One turning vector, and how many ticks it has turned:
The counts run from 0 to 700.
[-34 6 6 51 -3 -13 -29 -6 -9 -4 -17 -12 21 36 -33 -13 47 12 15 -43 -11 25 1 23 8 16 -1 -5 11 65 30 53 -13 15 -19 -3 11 3 -3 -13 82 46 -41 1 20 -15 11 -26 46] : 333
[-50 10 15 21 -42 2 -27 11 10 -30 -15 -14 25 12 -11 -36 29 11 17 -2 0 27 -3 38 -4 -13 -12 9 -8 59 44 46 5 21 -1 -12 39 -1 48 -27 57 30 -22 -10 -4 -37 12 4 54] : 606
[-29 9 3 14 -32 -10 -26 -6 12 -10 -9 -27 30 21 10 -47 12 9 22 37 -12 12 11 36 27 0 9 14 34 30 29 43 1 21 -11 -14 14 -41 14 -37 66 38 -13 -2 -14 -45 15 -30 76] : 608
[-25 -16 -8 36 -15 13 34 9 38 -40 -20 13 32 62 24 -37 19 20 18 17 18 40 32 -16 32 -8 5 13 25 33 26 18 -20 -7 11 -61 -13 -18 13 -17 43 38 30 7 20 -45 7 -31 15] : 202
[-12 -7 -42 46 -83 4 -4 20 -32 5 20 -27 -17 -4 -13 20 20 17 34 -7 18 15 -30 -7 -20 -37 -8 -16 17 4 26 12 -7 -39 -10 -4 45 6 44 29 -5 44 -24 26 -24 -21 61 -12 14] : 128
[-47 -14 -53 37 -76 4 13 -2 15 -34 -23 4 20 14 -26 5 7 28 27 -32 8 3 -6 -6 -4 -15 11 -20 -31 20 62 0 -2 -25 -12 -41 9 -1 60 15 -5 15 20 3 -8 -31 69 6 4] : 403
[2 -5 15 17 -18 15 59 35 53 -52 -2 21 14 -1 7 -31 11 10 -20 -3 41 52 15 -68 -42 4 35 12 -34 55 43 51 2 -14 -20 -17 5 17 8 -3 10 10 -8 -21 0 12 7 -30 -23] : 324
[-36 -4 18 14 -40 5 21 30 33 -59 -4 1 36 -3 -7 -33 12 1 -4 -17 58 -8 -1 -37 6 20 40 -12 -4 30 12 13 45 -8 7 -30 19 -39 15 -47 27 26 -32 19 20 18 -1 -69 45] : 482
[3 -1 14 0 -2 21 44 34 45 -47 6 25 18 2 14 -35 0 1 -17 41 19 43 5 -34 -55 8 -3 33 -32 -5 43 45 3 -4 -41 -28 -1 -16 21 -18 31 15 -38 27 -9 21 -9 -58 -31] : 595
[-37 10 -29 9 -59 23 -11 -9 -22 -27 22 -36 -1 3 15 -5 -4 12 20 -34 32 -10 -5 -38 24 12 37 -35 52 -15 13 -15 36 -19 -6 12 33 -16 4 -19 2 30 -60 17 -31 18 26 -51 65] : 509
[-10 10 -55 6 -47 6 36 5 44 -28 -14 0 33 11 -15 -10 14 48 13 30 -1 6 -16 -4 -15 18 22 -4 -46 -53 73 16 -10 -10 -35 -14 -25 -1 12 31 7 -5 27 25 -21 -12 59 -8 -44] : 20
[-8 1 -3 16 -58 37 25 14 -1 -44 13 -18 -3 -8 36 -28 1 1 8 1 33 29 -3 -44 -38 -39 0 6 0 11 37 44 8 -18 -8 -31 44 -14 69 -34 -4 21 -37 2 -34 -17 2 -12 22] : 101
[-17 2 -39 53 -72 25 8 5 -47 -28 34 -14 -33 8 19 11 3 18 25 -22 39 67 -7 -47 -26 -39 -4 -15 23 -20 11 20 -10 -38 -4 -8 26 1 19 9 -20 33 -35 16 -6 -18 13 -18 12] : 375
[12 -11 -37 5 -15 23 33 14 32 -13 -7 29 13 54 16 -5 13 30 31 34 -17 34 33 -12 6 -32 -13 25 36 24 61 -1 -37 -22 -18 -46 14 26 50 18 17 44 9 9 -33 -30 32 -7 -21] : 699
[-6 -27 -49 27 -42 -1 14 -14 22 -4 -11 15 0 21 -4 -17 -10 13 22 21 -14 14 28 -13 -5 -31 14 -6 34 24 62 3 -33 -46 -17 -55 -2 -11 45 18 -14 35 4 -2 -37 -28 74 -11 -17] : 676
[-15 34 -3 -23 12 31 11 -32 47 -38 13 -13 22 43 39 -38 -4 22 -15 1 -31 18 3 -25 -12 35 7 -6 -14 -7 73 59 6 0 -56 16 -15 29 9 35 6 8 -22 -26 -60 33 12 2 -7] : 168
[-19 5 -25 61 -90 -10 7 10 -16 -11 5 -35 6 -13 -24 9 35 29 19 -19 40 27 -37 -15 -9 -20 39 -32 -10 11 17 46 -2 -11 0 -3 37 -2 27 3 11 27 -3 9 3 -27 52 8 26] : 378
[-55 18 -3 6 -31 5 -14 -30 26 -30 7 -28 27 11 -1 -33 0 7 -13 -24 4 -50 -30 2 30 27 11 -48 -7 10 43 33 40 -12 -16 -6 20 -5 41 8 -3 32 -42 -1 -44 39 34 -12 46] : 9
[-10 21 -45 6 4 11 14 -4 45 -13 -26 16 49 42 -23 -10 18 53 13 2 -19 7 22 -6 15 34 15 -10 -20 -23 65 7 -15 -7 -42 -34 -41 3 -14 11 36 14 -3 40 11 16 33 -32 -43] : 42
[-14 35 3 -12 -25 40 36 25 46 -66 17 -12 41 6 36 -31 1 24 -5 40 33 24 -9 -26 -12 6 -1 0 -29 -54 25 32 38 -5 -17 -14 6 -25 26 -25 20 3 -25 43 -13 24 -28 -42 2] : 618
[14 -13 16 32 -16 6 10 -1 0 7 13 -21 -12 12 13 -24 20 -15 12 -5 0 41 17 -29 -23 -14 23 13 64 77 25 54 -20 -10 -19 4 35 11 4 -6 39 49 -44 -36 -39 -12 22 -15 43] : 329
[-63 -20 24 70 -47 -31 20 14 -11 -17 26 -1 -18 33 11 -21 0 5 -13 0 36 24 -41 -19 3 7 -19 -19 -3 10 -21 24 19 -43 22 -18 -1 -21 -26 40 -24 56 5 3 10 12 31 -33 29] : 253
[-13 -21 -27 -3 -49 1 43 14 40 -20 4 24 -3 16 15 -35 -29 1 9 63 -11 29 2 -26 -33 -4 10 18 2 -20 53 -1 -8 -34 -23 -16 -13 -19 4 47 -27 20 26 -16 -49 -20 65 -16 -23] : 23
[-25 -17 -3 22 -19 2 37 22 43 -27 -7 21 25 51 24 -34 8 21 19 31 20 37 44 -20 30 -12 8 19 45 48 26 -6 1 -23 23 -58 11 -6 8 -15 33 50 29 2 16 -42 13 -39 23] : 203
[-15 16 8 28 -4 13 25 32 3 -23 34 17 -4 28 24 -20 3 29 -7 45 31 60 -3 -28 -7 3 -22 7 11 -44 -10 17 7 -23 -8 -12 -17 -16 -49 9 21 48 -36 50 20 32 -17 -68 2] : 94
[-29 -12 -30 11 -23 8 32 14 47 -36 -36 31 35 49 -10 -6 24 19 16 -18 -1 1 12 -3 22 1 0 11 -10 53 60 -8 -5 -16 -5 -58 7 22 47 10 34 40 20 16 3 -28 42 -15 -14] : 178
[-44 -4 10 20 -30 3 43 8 64 -56 1 23 6 34 24 -42 -14 6 -23 -5 8 32 0 -45 -18 15 9 -2 -37 34 50 28 10 -34 -5 -17 -1 23 7 41 -30 16 27 -44 -21 20 45 6 -3] : 550
[-17 32 0 -10 -43 16 -17 2 8 -23 15 -20 14 -45 6 -44 -15 12 1 21 25 1 7 -14 8 7 25 -28 24 -5 25 22 32 -14 -15 -9 29 -38 26 -46 16 20 -74 14 -30 35 12 -53 53] : 236
[-66 -2 19 40 -41 -6 12 -5 23 -44 19 -10 12 -3 12 -51 -17 -3 -14 2 47 -12 -8 -27 19 5 7 -34 -2 20 -1 26 33 -39 22 -48 4 -45 24 -23 -25 37 -19 9 4 16 22 -49 45] : 505
[-14 34 -15 -17 12 32 -15 -13 9 -30 17 11 -7 35 29 -22 -10 12 -1 -23 -36 62 38 -30 -18 25 -3 21 26 1 60 21 -8 -6 -45 34 -3 30 -39 23 27 15 -52 -17 -31 38 2 -35 19] : 441
[-8 26 -26 10 -46 38 21 -3 -11 -28 47 -30 -11 26 47 11 0 24 7 11 18 32 -28 -47 -18 -14 -4 -20 13 -72 17 17 6 -33 -25 16 25 16 19 29 -27 26 -39 42 -44 32 11 -22 0] : 645
[-35 4 -22 28 -36 2 -10 -35 -13 -3 28 -23 -17 32 10 -9 -14 1 10 -27 3 -18 -2 -33 35 9 18 -49 63 17 19 2 12 -36 -3 -8 14 -1 -5 25 -23 49 -52 0 -29 35 51 -39 52] : 532
[-38 -26 -40 4 -52 -16 1 10 39 -9 -32 17 24 11 -31 -19 0 2 11 3 -12 -37 -7 16 -3 6 18 1 -15 30 69 -9 5 -23 -13 -45 14 -28 50 15 8 33 4 6 -33 -23 83 -23 4] : 156
[-5 -18 6 9 13 -23 12 18 26 -5 -12 21 8 -5 -46 -17 14 -1 -20 -17 12 1 0 -24 -24 64 41 5 -1 39 22 18 9 -7 -29 8 -4 -4 -60 8 39 32 -60 9 4 49 34 -80 9] : 186
[5 38 -30 12 2 34 29 -25 43 -36 -6 -7 41 47 10 -11 37 52 11 -3 -9 41 23 -33 26 0 10 -20 -3 15 76 46 -26 -3 -34 -36 -18 40 23 6 23 18 8 3 3 1 16 12 -30] : 696
